Each row has a name. After each piece below comes the name of the row it's from, unless a question asks for something else. Each question is about the rows just above it.

[121 107  36  98 101 156 116 118 109 140 129 134 135 154 146 127  78 119
 112 169 134 117 118 124 146  94 110 129 144 108  88 109 155 109  99 166
 126 152  97] : <139>
[113 121  20  75 103 152 136 135  95 149 135 148 133 172 147 109  86 114
  96 151 141 117 133 139 117  89 110 115 171 101  84 116 148 105 108 164
 118 149  65] : <82>
[110 107 121 118 140 135 147 126 117 152  36  98  88 108 116 112 109 124
 129 156  78  94 169 109 129 144 154 118 166 134  97 109 119 134 101  99
 127 146 155] : <133>
[128 111  23  95 103 141 139 146 112 177 142 136 145 160 139 122 104 118
 126 140 148  89 135 139 112 126 102 146 138  96 114 106 117 106 103 171
 131 148  91] : <71>
[136  92  33 121  46 124 158 109 106 191 138 104 143 146 111 130 107 124
 122 108 130  97 141 128 128 168 126 181 117  92 141 105  82 110  84 152
 138 128 120] : <12>
[113 105  36  95  69 151 131  94  91 134 125 126 127 158 134 120  66 118
 101 151 120 139 125 122 151  98 130 128 157 105  87 115 149 111  94 149
 119 140  92] : <88>
[134  77  53 140  24 134 139  97 102 159 124  87 135 130 110 144  68 128
 111 129 105 129 123 107 170 157 143 184 107 102 129 104 104 116  73 140
 137 126 145] : <52>
[120 119  20  84 111 149 133 144 106 162 140 146 139 167 157 115  96 116
 119 151 147 100 132 141 115 103 103 128 156 100  96  57 137 105 107 172
 125 151  77] : <154>
[128 111  23  95 103 141 139 146 112 177 142 136 145 160 139 122 104 118
 126 140 148  89 135 139 112 126 102 146 138  96 114 106 117 106 103 171
 131 148  91] is in which row?
<71>
[166 124 119 117 112  99 110  94  98 109 155 107  36 121 169 109 156 146
 109 147 108 135 144 152 134  97 129 101 116  78 126 129 118 118 154 140
 127 134  88] is which row reordered?
<133>
which: [113 121  20  75 103 152 136 135  95 149 135 148 133 172 147 109  86 114
  96 151 141 117 133 139 117  89 110 115 171 101  84 116 148 105 108 164
 118 149  65]
<82>
which: [113 105  36  95  69 151 131  94  91 134 125 126 127 158 134 120  66 118
 101 151 120 139 125 122 151  98 130 128 157 105  87 115 149 111  94 149
 119 140  92]
<88>
Which row holds these entries in another order? [ 97 152 126 166  99 109 155 109  88 108 144 129 110  94 146 124 118 117
 134 169 112 119  78 127 146 154 135 134 129 140 109 118 116 156 101  98
  36 107 121]
<139>

[121 120 185  81  93 134 139 151  35 149  88 139 132 161 175  76] = <105>
[168 123 114  81 137 121 151 142 169 147 131 155  98 167 162 100] = <134>
[137 110 132  81 106 109 132 141  35 152 114 157 114 136 136 124] = <65>
[167 119  93  81 139 198 123 124  35 124  99 164 157 132 146 153] = <123>
[112 129 128  81 121 173 111 170  35 118 168 125 140 144 124 135] = <32>
[137 110 132  81 106 109 132 141  35 152 114 157 114 136 136 124] is in which row?
<65>
Which row holds [121 120 185  81  93 134 139 151  35 149  88 139 132 161 175  76]?
<105>
Where do [168 123 114  81 137 121 151 142 169 147 131 155  98 167 162 100] appear?
<134>
which: [112 129 128  81 121 173 111 170  35 118 168 125 140 144 124 135]
<32>

[126 139  64 232] -> <70>
[119 228 120 127] -> <93>
[ 64 118 119  85] -> <78>
Shared by <70> and <78>:
[64]
[ 64 126 139 232] is which row reordered?
<70>
Which row holds these entries in another order? [228 120 127 119]
<93>
[127 119 228 120] is which row reordered?
<93>
Shared by <78> and <93>:
[119]
Which value is in both <93> and <78>?
[119]
[119 228 120 127] is in which row?
<93>

[147 121 113 129 126 117 143 122 123 134 141 114]  <23>
[119 113 141  96 129 141 124 139 133 117 126  94]  <114>
[139 119 117 111 128 138 115 124 145 125  89 126]  <122>
[ 88 151 158 135 126 121 107 116 124 108 106 170]  <81>
[ 69 140 126  89 127 109 126  99 164  92 141 110]  <33>
[156 138 117 113 124 106 142 115 121 101 114 138]  <14>
[ 99 164 126 110 126  89 109 139  92  69 127 141]  <101>
[134 107 149 150 127 121 136 122 118 133 137 145]  <113>
Which row holds these entries in another order? [ 69  89  92  99 109 110 126 126 127 139 141 164]
<101>
Which value is in both <113> and <122>?
[145]
Put [164 126 126  92 140 141  69 110  99 109 127  89] back in order: which row is it?
<33>
Shared by <113> and <101>:
[127]
Which row holds these entries in another order? [145 125  89 126 139 119 117 111 128 138 115 124]
<122>
[ 69 140 126  89 127 109 126  99 164  92 141 110] is in which row?
<33>

[147 151 102 167 155 141 127 143 127 130 129 157 128 106  97 128 102 133
 160 108 146 122] -> <75>
[125 133 166 113  96 129 120 104 128 138 133 127  91 118 155 128 122  86
 152 133 133 130] -> <3>
[126 131 151 120 128 133 117 114 139 135 133 131 101 127 148 134 128 101
 148 129 128 123] -> <148>
[155 157 167 144 127 122 130 108 128 102  97 147 185 141 129 133 159 128
 146 106 127 151] -> <118>
[150 140 194 128  82 186  68  95 126 167 128 217  76 119 168 116 129 128
 251  66 128  92] -> <50>
[128 129 151 131 101 135 123 126 115 117 128 128 133 148 120 134 148 139
 131 127 101 133] -> <80>
[152 158 166 142 129 122 130 107 141 104 100 135 142 142 128 134 128 150
 144 108 128 149] -> <124>
[155 157 167 144 127 122 130 108 128 102  97 147 148 141 129 133 159 128
 146 106 127 151] -> <62>
Put [ 97 102 106 108 122 127 127 128 128 129 130 133 141 144 146 147 148 151
 155 157 159 167] back in order: which row is it?
<62>
which: [147 151 102 167 155 141 127 143 127 130 129 157 128 106  97 128 102 133
 160 108 146 122]
<75>
which: [126 131 151 120 128 133 117 114 139 135 133 131 101 127 148 134 128 101
 148 129 128 123]
<148>
which: [155 157 167 144 127 122 130 108 128 102  97 147 148 141 129 133 159 128
 146 106 127 151]
<62>
which: [152 158 166 142 129 122 130 107 141 104 100 135 142 142 128 134 128 150
 144 108 128 149]
<124>
Put [101 101 114 117 120 123 126 127 128 128 128 129 131 131 133 133 134 135
 139 148 148 151] back in order: which row is it?
<148>

[161 143 117 100 155 190 148]  <35>
[103  94 129  88 132 120 209]  <216>
[139  99 187 114 106  98 125]  <163>
[145 130  90 150 146  82 178]  <18>
[144 182 112 158 149 123 191]  <194>
[ 73 128 101 133  82 192 117]  <10>
[127 109 113 165 155 202 159]  <46>
[140 127 190  59 192 191 116]  <166>
[ 98 123 148 144 112 182 158]  <149>
[132 139 161  77 147 142 129]  <127>
[ 12 142 181 160  74 102 118]  <171>
[ 73 154 142 133  82 192 117]  <64>
Put [158 182 112 144 148 123  98] back in order: which row is it?
<149>
Shared by <10> and <166>:
[192]
Shared by <46> and <166>:
[127]

[162  86 123 150 106  86 143  89 142  62 147 114 171 120 137] -> <142>
[155  91 107 138 114 121 155 127 130  69 153 131 149 135 140] -> <180>
[170  98 127 148 131  75 142 116 131 101 127 113 141 140 136] -> <208>
[171 104  89 106 156 128 129 117 113  56 123  95 170 132 127] -> <31>
[100 144  95 156  78 171  96 103 106  83 116 197 153  91 140] -> <128>
[157 110 104 123 163 131  92 123 123  61  93  38 173 130 100] -> <138>
[131 136  94 124 140 149  94 112 114 103 120 155 155 105 139] -> <30>
[103 154 120 105 155 114 120 131 139  94  94 136 149 112 124] -> <209>
[136 112  91 162  94 131 138 131 136 109 140 138 180 114 159] -> <99>
[162  89 130 117 167 141 114 117 102  33 124 123 165 110 113] -> <121>
[162  86 123 150 106  86 143  89 142  37 148 114 137 150 106] -> <205>
Put [ 33  89 102 110 113 114 117 117 123 124 130 141 162 165 167] back in order: which row is it?
<121>
[106 162  86 123 150 106  86 143  89 142  37 148 114 137 150] is which row reordered?
<205>
Put [127 132 170  95 123  56 113 117 129 128 156 106  89 104 171] back in order: which row is it?
<31>
The one value in <209> and <128>:
[103]
Which row holds these entries in another order? [136  94 114 131 112  94 139 140 103 120 155 105 149 155 124]
<30>
Shared by <209> and <205>:
[114]

[101 144  75 165]  <94>
[144 101 165 247]  <91>
[112 217 179   2]  <19>
[144 101 165  76]  <98>
The row with [112 217 179   2] is
<19>
Put [  2 112 217 179] back in order: which row is it?
<19>
Put [165 247 144 101] back in order: which row is it?
<91>
[ 76 165 101 144] is which row reordered?
<98>

[211 249  47  81]  <76>
[ 81  47 210 249]  <66>
[242 211 143 212]  <111>
Which value is in both <76> and <111>?
[211]
which: [ 81  47 210 249]
<66>
Put [ 47  81 249 210] back in order: which row is it?
<66>
The one value in <111> and <76>:
[211]
Which row holds these entries in another order? [ 81  47 249 211]
<76>

[120  40 249 192 109] = <38>
[109 249  41 120 192] = <24>
[ 41 149 184 250 249] = <48>
Which value is in both <38> and <48>?
[249]
[ 41 149 184 250 249] is in which row?
<48>
[109 192 249  40 120] is which row reordered?
<38>
Put [ 41 249 120 192 109] back in order: which row is it?
<24>
Put [249 192 109 120  40] back in order: which row is it?
<38>
which: [109 249  41 120 192]
<24>

[ 39 164 174 130] = <56>
[ 39 174 164 131] = <41>
[130 175  39 164] = <86>
Put [ 39 130 164 174] back in order: which row is it?
<56>
which: [ 39 164 174 130]
<56>
Put [130 164  39 174] back in order: which row is it?
<56>
Which row holds [130 175  39 164]?
<86>
Put [130  39 164 174] back in order: which row is it?
<56>
Which row holds these entries in another order? [174 130  39 164]
<56>

[ 60 153  93 164 109  89  43 133] -> <90>
[157  89  82 134 137 208  60 160] -> <2>
[ 62 151  89 165 110  92  41 137] -> <29>
[165 133 182  96 138 112 233 104] -> <125>
[200  98 158  92 151 183 201 126] -> <181>
[201 127  92 151 183 158 200  98] -> <170>
[ 83 133  73 163 114 128  25 148] -> <119>
[ 67 176 153 143 106  30 146 102] -> <109>
[205  92 150  93 151 193 190 132] -> <158>
[141  94  73 144 136 201  45 158] -> <67>
Put [126 201 183 151  92 158  98 200] back in order: which row is it?
<181>
[126 200  98 158  92 151 183 201] is which row reordered?
<181>

[175 131 110 139 159 146 120 192 156 121 165 165 149 177 100 159 196 135
  95 156 115  71 120] -> <152>
[173 189  95  81 152 113 183 189  98  99 164 194 108 107 161 128 185  82
  76 154  97  71 170] -> <89>
[122  89  32 111 121 144  81 169 166 178 237 119 104 205  74 101 211 154
 158  91  63 100 147] -> <116>
[133 204 250 115 145 115 111  97  81  89  18 146 151  28 232 147 114  98
 112 156 212 199 121] -> <54>
[185 151 197 182 174 152 147 168 149  89  70 166 193 137 136 198 131 138
  79 188 192 109 116] -> <103>
[121 212 199 146 145  98 115 127 204 250 151 115  81  18  97  42 133 147
 232  28 156 112  89] -> <47>
[114  98 112 156 212 199 121 133 204 250 115 145 115 111  97  81  89  18
 146 151  28 232 147] is which row reordered?
<54>
which: [175 131 110 139 159 146 120 192 156 121 165 165 149 177 100 159 196 135
  95 156 115  71 120]
<152>
which: [122  89  32 111 121 144  81 169 166 178 237 119 104 205  74 101 211 154
 158  91  63 100 147]
<116>
Put [156 115  71 120 175 131 110 139 159 146 120 192 156 121 165 165 149 177
 100 159 196 135  95] back in order: which row is it?
<152>

[119 158  16 200 157  16  16  41 147  40]  <97>
[143 108  92  84  69  40  75 126 200  73]  <42>
[ 15 108 157 218 147 175 200 156  16 158]  <8>
[188 159 156 183 149 186 214 145  40 194]  <17>
Put [194  40 145 214 186 149 183 156 159 188] back in order: which row is it?
<17>
[156 147 108  16 175 218 200  15 158 157] is which row reordered?
<8>
Shared by <17> and <8>:
[156]
Shared by <17> and <97>:
[40]
Shared by <8> and <17>:
[156]
Which value is in both <17> and <42>?
[40]

[ 40  21  23 155 106 124  81  23 176]  <11>
[ 40  23  22 154 107 123  81  22 176]  <106>
[ 97 112  88  87 141  17 118  88 172]  <190>
[ 42  14  24 156 108  50  81  24  49]  <92>
[ 50  17  26 158 112 126  81  26 171]  <199>
[ 14  18  19 197  81 156  71  19 182]  <110>
[ 81 108  42  23 126  24 176 156  14]  <39>
[ 24 124  81  21 106 176  23  40 155]  <162>
[ 15  18  20 199  81 157  71  20 182]  <151>
[102  82  75  83 157  96 115  75 174]  <58>
Put [ 49  24  81  50 108 156  24  14  42] back in order: which row is it?
<92>
The one value in <39> and <151>:
[81]
Put [174  75 115  96 157  83  75  82 102] back in order: which row is it?
<58>
[ 23 155 106  23 124 176  81  21  40] is which row reordered?
<11>
Shared by <162> and <110>:
[81]

[155 147 165  77 161 203 129]  <141>
[193  93  95 194 172 171  96]  <77>
[203 147 161  77 154 165 129]  <145>
[ 97 203 154 119 108 172  82]  <146>
[203 147 161 185 166 165 129]  <73>
Which value is in both <77> and <146>?
[172]
which: [193  93  95 194 172 171  96]
<77>
The one value in <141> and <146>:
[203]
which: [ 97 203 154 119 108 172  82]
<146>
[147 203 161  77 165 129 154] is which row reordered?
<145>

[ 96 156 100 193 178  34 155 149 124 151 188 203 239 219  88 111 150 218] : <79>
[ 66  21  20 209  41  83  58 140 213  59 207  32 242 106  25 209 134 200] : <45>
[151  59 202 118 209  19 180 231  36 103  32 214  86 205  85 180  81 112] : <100>
[177 144  63 188  36 142 101 147 132  15  71 163 224 231 101  30 193 145] : <36>
[151  59 202 118 209  19 180 231  36 103  32 214  61 205 233 171 230 161] : <140>
[197 227  86  52 215 194 190  30 215 235 181 165 123  81 216 161 120  78] : <6>
[145 193  30 101 231 224 163  71  15 132 147 101 142  36 188  63 144 177] is which row reordered?
<36>
Which value is in both <6> and <36>?
[30]
[ 81 112 151  59 202 118 209  19 180 231  36 103  32 214  86 205  85 180] is which row reordered?
<100>

